128 stands for zero in the data rows.
Each row of this table is followed by its label. One hidden rule gives the labels. It looks at one to three of the table's principal directions, none of them among the few with the most spread.
[116 158 122 150 132 124 114 127 138 119 142 119 122 132 115 110  94  96
 124 107 147 131 120 147 118 133 112 144 136 127 106 131] 3
[190  94 127 179 104 190 186  84 197 118 137 111 143  38 170 204 186 189
 138 172  67 127  75 142 121  92 133  27  79 163 189  73] 3
[136 190 143 120  82 145 142 177 175  76  84  85 128 155 186 170 136  99
 157 135 107 152 105 157 123 165 114 142  88 141  71  99] 2
[116 184 130 178 162 182 117  77 173 114 170 102 104  98 150 131 102 107
 113 104 122 158 130 160 137 114 118 142 126 114 131 151] 3
[101 178 130 167 129 157 111  84 166 104 161 108 101 118 136 139 117  79
 102 143 114 154  94 160 137 142  98 136 145 122 123 153] 3
[155 112  98 131 116 118 124 107 126 157 147 120 152 104 135 169 116  89
 163 107 151 143  80 143 120 117  95 112 136 166 147  89] 1
[164 166 157 152 103 172 140 146 160  81 119 102 105 123 188 211 165 156
 180 134  83 189  82 135 159 161 152 104  92 140 120 116] 3
[226  81 144 119 146 194 161 117 110 113 102 134 122  67 198 229 237 255
 168 154  34 147 121 104 129 123 211  86  96 166 192  89] 3
[181 110 150 125  65 165 180 159 158 106 122 127 105 135 162 218 118 120
 202 152 125 161 108 109 154 178 168  99 126 161 138  78] 3
[110 105 145  81 100  83 148 189 105 141 123 118 139 172  93  99 120 107
 142 131 169  97 151 129 116 147 132 152 115 130 101 116] 1
[135 161 104 165 194 153  77  53 126 119 161 115 116  86 139 117 129 140
  82 101  96 123 119 161 106 105 117 156 149 132 138 147] 2
[ 84 123 121 156 138  75  99 139 117 145 121 127 133 130  70  84  96 129
 132 101 162 135  97 117 133 108 103 127  96 118 107 144] 1
[ 82 140 126 128 104  77 126 172 141 147 119 113 150 152  87  89  92  97
 142 107 175 128 114 132 133 114  93 125  87 116  92 128] 2
[143 118 157 170 135 157 161 153 178 105 107 111  99 115 144 165  99 171
 178 122 111 171 119  98 167 134 193 100  85 125 112 118] 2
[147 124 103 117 161 145  93  64  81 148 155 142 121  86 127 158 185 154
 102 144  84 133 103 143 105 123 128 150 170 156 182 138] 3
[190  54 126 106  99 167 184  93 123 160 164 166 148  91 159 195 187 142
 138 185 106 120 123 112 139 122 148  49 178 149 219 101] 3
[133 158 125 161 152 130 105 126 147 110 132  94 106 116 121 133  86 130
 144  89 127 143 109 145 119 136 145 162 106 145  94 116] 2
[154 213 131 208 135 208 133 119 207  64 106  69  99  80 195 210 131 162
 176 108  64 192  63 165 137 118 120 119  47 150 106  96] 1
[131 152 103 152 184 140  99  82 152 133 145  95 135  90 146 125 117 134
 103  98 103 126 115 160 115  91 120 143 119 135 123 127] 1
[116 199  84 193 157 159  93  75 171 116 150 117 114  91 112 113  64 109
 101  94 119 123 110 163 107  94  85 146 130 134 122 122] 1
[ 76 115 105 131 162  53  88 144  89 184 127 148 144 125  38  70 109 160
 118 105 146 131 107 105 134  88 131 130 120 114 126 162] 2
[ 73 103 162  93 109  38 149 250 115 129  85 103 143 217  82  58  65  77
 170  96 214 116 152 111 136 151 135 161  87 104  31 126] 2
[161 117  87 166 125 144 154 118 168 154 113 110 166  63 138 166 111 143
 173 100 130 134  82 142 108  65  92  80  72 168 150  58] 2
[ 98 132 109 125 116 118 141 117 144 144 156 139 143 140  99  88  95  55
  87 151 156  91 137 150 111 116  84 121 177 117 130 132] 1
[117 151 162 143  89 126 145 167 171  94 105  99 125 142 147 136 141 134
 145 137 124 148 111 132 145 147 127 106  68 117  93 128] 2
[131 198 119 140 158 129 101 180 133  92  68 101 121 133 147 146 135 180
 153 102  71 158 100 139 118 126 151 162  87 137  70 119] 3
[125 126 127 168 148 144 130 101 157 112 133  98 115 100 128 128 107 127
 124 120 124 122 109 146 118 114 118 132  99 139 119 114] 3
[196 137 123 115 103 192 178 141 166 101  92 117 136 105 212 226 172 143
 166 166  61 148 107 138 121 139 152  97 132 166 142  70] 3
[111 224 124 159 138 151 100 142 155  91 146  83  99 155 146 141  62  57
 160  75 149 169 106 176 129 152  98 192 124 132  68 126] 1
[128 158 125 128 135 136 132 151 139 126 131 124 131 143 140 132 109 111
 143 113 130 144 132 137 136 125 132 132 139 120 111 129] 3
[149  95 136 129 124 138 147 127 118 123 133 125 125 121 139 160 151 140
 150 141 121 128 108 125 133 131 132 109 121 142 145 110] 3
[145 165 105 158 126 140 109 121 134 153 129 124 130  72 115 191 157 195
 173 111  88 188  59 130 138 101 134 103  81 158 164 114] 1
[ 91 154  63 152 165 105  95  79 120 187 184 144 165  99  70  71  82  75
  84  96 164 100 113 166 100  56  47 125 167 122 154 138] 1
[ 85 128 174 127 119 102 129 168 116 109 141 120  94 182  97  96 101  89
 137 129 170 147 139 119 152 177 149 159 135 100  86 168] 1
[121 185  63 107 183 110  62 103  69 176 184 158 137 135  81 110 103 110
  99  94 117 115 123 157 112  99 107 176 216 133 149 150] 2
[129 126 133 120 107 129 138 123 139 141 146 131 133 128 134 140 130 102
 133 136 141 143 125 129 140 139 128 114 143 127 140 132] 2
[158  61 134 103 115 125 165 136 105 147 139 140 143 125 133 161 161 134
 152 157 130 116 117 116 132 128 141  93 143 146 163 103] 3
[153  17 135  97  86  94 169 133  82 177 131 156 160 104  89 130 171 160
 152 150 170  94 128  96 112 115 125  79 105 154 190  92] 3
[189 171  93 126 105 187 160 119 177 109 111 107 159  94 216 218 167 103
 147 154  66 140  80 176 102 115  96  95 142 172 140  63] 3
[110  65 153  80  90 102 158 133 114 130 128 142 133 166 117  92 140  87
  92 179 160  75 171 113 123 158 122 126 155 115 131 135] 2
[143  48 163  61  50  88 200 214 100 146 106 142 157 174 115 140 162 117
 176 169 173 102 142 102 129 158 141  92 112 139 133  89] 3
[121  86 126 141 132  75 101 134  93 139 121 160 128 141  80  85  97 142
 128 105 164 116 128  89 134 134 138 118 139 120 119 141] 1
[154 140 103 125 142 138 127 136 118 141 131 138 143 120 135 144 122 142
 147 107 121 128 127 133 121 106 128 123 139 139 139 107] 1
[108 143 146 101  97  82 142 226 112 128  86 115 132 166  90 117 126 138
 173 122 148 141 119 123 118 152 150 153  87 135  79 114] 3
[110 180 107 115 106 118 124 163 117 148 149 145 141 157 103 126 106  83
 144 117 151 143 117 146 131 125  97 133 160 122 124 132] 1
[119 138 123 119 114 113 113 116 132 123 134 127 132 141 128 116 126  96
 101 140 130 115 123 139 121 144 109 134 151 127 117 135] 2
[221 107 138 158  86 204 193 111 198  85 108  98 142  72 244 255 198 145
 182 173  58 166  55 145 136 137 136  37 101 178 158  55] 1
[160 216  97 160 129 169 116 122 178  96 104  80 154  82 198 192 174 140
 142 117  59 160  55 192  98 100  79 115  81 162 112  87] 2
[139  91 127 117 125 148 150  94 111 145 144 140 138 104 136 131 157 116
 115 148 139 111 142 133 108 118 109 120 144 137 171 120] 3
[144 151 139 156  93 155 143 134 172 112 112 112 129 113 168 170 122 126
 173 110 136 173 106 126 148 132 115  99  78 134 124 108] 2
[135 178 103 195 162 167  69  21 169 110 166 110 103  75 156 142  94 103
  94  93 111 158  98 154 129 123 101 143 145 137 137 145] 2
[136  57 145 133 132 142 169 109 120 142 119 121 149  87 146 141 190 159
 138 152 129 125 117 122 121  95 114  85  83 135 171 115] 1
[118 171 137 199 128 197 130  51 192 101 178  96  96  77 153 160 124  95
 113 138 115 163  90 168 136 125  93 115 114 129 153 140] 1
[ 90 197 120 153 166 146  85  78 156 106 166 107  96 133 120  81  76  77
  63 112 127 116 154 166 116 138 114 190 164 107  98 168] 2
[ 89 180 115 115 164 106 101 169 109 131 115 115 135 165 108  74  91 119
 124  80 149 116 160 144 118 104 109 184 112 104  80 144] 3
[169 238  55 165 204 177  77  92 158 107 113 104 155  85 203 167 128 142
 114  78  41 146  86 188  98  68  93 142 146 147 108 105] 1
[157 148 110 149 147 144 123 116 138 134 138 103 149  86 152 159 152 151
 148 101 108 144  91 160 113  95 113 113  97 152 139 102] 2
[180 101 118 137 143 152 144 135 113 130  93 126 138  78 148 183 180 229
 172 122  80 136 103 114 117  95 154 100  70 162 162  84] 1
[ 80 178 101 156 214  66  35 137  71 147 137 138 116 139  51  56  86 166
 111  54 133 145 115 125 128 101 140 185 136 104  88 186] 1
[178  85 109 112 126 133 147 130 100 170 133 153 161  91 138 185 186 190
 167 135 101 141  98 111 137  92 143  68 123 152 192 100] 2
[170 150 113 137 156 159 100 109 123  97 112 140  98 120 152 161 120 178
 126 121  71 129 134 115 128 144 174 150 154 143 126 119] 3
[109  92 127 164 160 118 105  63 127 138 157 123 115  92  96  93 113 125
  90 123 144 112 121 128 119 114 118 131 128 127 145 147] 3
[117 104 135 111 108 122 126 100 115 149 153 155 132 133 116 105 141 121
  99 142 151 112 160 112 140 130 117 113 146 107 162 154] 2
[165 114 132  99 110 115 133 156 103 117 102 144 150 138 160 159 198 160
 133 157  86 130 106 121 125 145 145  96 145 138 132 120] 3
[146 153 127 161 117 165 142 116 183  92 107 106 127 115 186 166 119 102
 142 131 108 153 101 141 134 132 111 107 116 136 109 106] 1
[115  72 163  94 101  70 139 169  91 137 133 137 132 170 100 106 145 109
 136 147 165 123 127 107 140 168 150 120 144 119 114 145] 2
[175 160 121 115 101 153 166 197 165 105  72  96 153 134 194 197 132 142
 201 111 102 151 108 141 125 122 133 114  76 157  95  60] 3
[ 97 155 115  70 132  66  99 206  60 153 113 152 136 196  80 107 122 120
 147 119 137 135 127 117 135 144 139 172 166 118  96 151] 3
[120 193 120 163 154 154  98 100 165  89 145 103 103 133 145 111  77  90
  99 103 120 126 135 161 119 139 116 167 146 120  89 139] 3
[128 137 119  85  98 120 126 138 103 146 151 162 116 161 109 156 128  85
 126 169 120 139 121 121 140 173 147 140 216 136 145 140] 2
[135  64  78  89 110  65 127 125  61 221 158 184 188 111  61 119 147 120
 136 132 167 104  99 113 112  85  92  82 174 152 195 109] 3
[154 116 127  97 129  92 135 207 101 124  69 125 163 157 149 132 147 173
 174 100 124 123 129 112 124 116 142 119  87 133  91  97] 3
[ 90 127 140 112 107 137 143 113 136 135 163 128 105 154  98  91  79  59
 103 140 181 100 179 136 124 149 110 168 153 114 130 141] 3
Which label does each new row get?
[145 146  71 184 171 180 104   0 158 164 193 124 152  21 148 158 163 122
  76 132  85 134  71 180 103  54  61  85 152 151 211 126] -> 2
[143 107 100 115 161 118 125 153  87 152  94 151 140 126 113 127 110 167
 160  99 129 123 140 101 120  97 143 140 128 139 133 106] -> 1
[110  78 143 120  92  83 139 161 116 139 109 153 119 159  67  73  61 119
 139 114 201  96 175  80 128 150 144 137 115 121 110 120] -> 3
[161 185 131 162 132 192 159 152 187  79  94 112 126 106 189 176 161 185
 140 146  48 148 112 143 133 110 149  88  93 124 117 108] -> 1
[126 119 131 145 145 126 114 114 115 130 135 140 119 122 121 122 124 137
 129 117 133 143 125 114 140 128 137 124 138 120 135 146] -> 1
[116 255 109 143 120 143 125 206 187  82  85  93 146 159 172 152 121 106
 148 117  75 165  84 179 126 119  99 132 108 119  50 116] -> 1
[114  95 149  82  77 110 161 180  95 143 116 162 126 177  99 114 122 115
 152 148 175 116 170  92 141 154 134 129 136 114 136 129] -> 1
[133 132 146 187 118 222 156  11 214 104 187  95 100  58 185 174 151  98
  88 172 101 141 112 164 142 121  96  89 115 128 185 135] -> 2
[136 124  92  83 107 130 159 136 108 192 164 151 177 119 115 144 152  98
 135 143 144 112 128 152 113  86  87 101 162 140 183 105] -> 2
[ 44 140 171 100  98  64 105 184 110  98 119 137  81 239  61  29  38  44
  99 128 207 103 191 101 145 209 138 207 162  79  42 185] -> 1
[147 149 144 175 151 166 142 146 167  83  95  96 105 106 158 155 120 179
 161 111  93 153 114 129 131 122 161 126  69 134  99 108] -> 1
[152  87 150 148 104 136 152 137 148 105 102 134 108 120 135 164 133 166
 155 154 108 141 109  91 151 152 171  90 108 138 132 112] -> 3
[129 135 126 116 113 119 159 174 141 142 105 100 165 110 137 158 181 150
 158 143 104 142  84 153 117  99 113  97  75 145 127  99] -> 2
[134 134 115 113 125 133 168 182 136 131  96 115 150 128 129 144 141 139
 152 144 106 113 116 145 105 101 123 119 106 144 117  87] -> 1
[ 91 103 174  93  74 101 150 167 117 112 120 140 120 201 126  88 117  67
 125 150 190 116 173 105 152 178 112 135 136  90 100 156] -> 1
[110 124 124 142 171 122 123 119 141 113 112 108 137 129 134  73 102 121
  94 108 136  90 158 140 107  99 110 147 111 111  94 130] -> 1
[114  51 134  89 115  61 104 136  41 162 120 160 125 160  73  95 113 108
 149 110 202 118 141  84 124 160 126 164 147 139 134 134] -> 1
[136 123 115 128 128 139 125  87 125 149 165 126 138  98 127 143 156 127
 112 139 120 121 111 149 121 110 104 113 135 139 169 126] -> 2
[133  52 131  86 121  62 148 193  74 159  73 136 173 139 106 114 169 171
 166 126 148 111 118  96 114 108 133 107  84 141 122 100] -> 1
[143 109 148 141 133 137 133 134 130 118 106 114 119 113 152 166 155 175
 167 122 110 163 106 108 151 130 154 112  81 134 132 123] -> 2
[112 109 187 136 118 130 161 186 157  68  78 115  86 179 137 105  92 139
 142 142 135 126 172  90 154 176 188 142  97  98  64 138] -> 1
[183  54 152 117  62 127 210 192 156 119  77 106 164 122 173 191 156 148
 212 142 144 126 101 110 131 128 131  56  48 163 127  43] -> 3
[140  96 139 144 126 142 137 114 130 127 137 148 102 129 127 148  98 126
 150 130 141 148 132  93 159 146 159 113 151 125 144 133] -> 1
[159  77 155 119 156 142 126 101  95 127 126 130 110  96 143 152 191 206
 128 141  93 138 138 103 131 140 191 129 115 138 163 139] -> 2
[170   8 155  90 106  84 168 185  73 154  78 169 146 137 119 153 171 203
 189 146 139 135 131  48 152 142 198  74 113 140 152 106] -> 3
[ 80 159 163 105  91  89 126 210 116  98  90 135 112 205 105  96 120 113
 138 142 144 141 139 107 151 175 138 150 119  93  68 162] -> 1
[138 110 125 119 136  95 117 163 107 133  80 142 146 131 121 114 142 194
 141 111 116 125 133  95 130 113 152 113  94 124 115 124] -> 2
[ 87 131 151 162 154 113 126 155 160  89  83  92 109 147 112  59  69 146
 117  95 151 100 166 118 124 115 131 160  52 100  59 133] -> 3
[112  71 159 117 119 112 131 105  96 136 152 141 107 137 102 102 132 104
 114 143 171 121 150 109 130 162 140 143 149 122 144 153] -> 3
[103 130 121 133 173  95  76 123  63 151 137 156 116 125  71  95 147 192
 118 105 121 140 122 106 137 111 144 148 128 112 144 175] -> 1
[154 119 136 181 178 190 120  73 141  91 111 118  86  78 153 140 122 208
 126 106  93 126 152 111 126 109 158 142  79 132 146 122] -> 1
[155  96 172 122  85 161 174 161 134 109 107 154  98 139 148 180 155 177
 174 166 111 163 142  76 171 169 194  91 118 122 152 129] -> 1
[152 151 134 139  94 182 171 114 189 101 132 116 143 111 194 166 165 112
 114 167  93 127 122 156 129 122 103  76 124 124 143 111] -> 3
[168 185 123 157 118 187 127 100 166 100 127 107 129  90 208 210 172 122
 154 129  79 192  73 160 131 135 111 106 123 151 140 113] -> 3
[ 70 147 151  88 103  78 127 197 115 128 120 134 122 208  89  77  98  87
 122 137 165 120 158 115 153 159 131 155 140  89  79 166] -> 2
[145 163 152 123  74 154 184 214 186  75  60  80 131 159 193 191 127 109
 201 140 113 158 102 141 135 154 126 121  61 145  68  71] -> 3
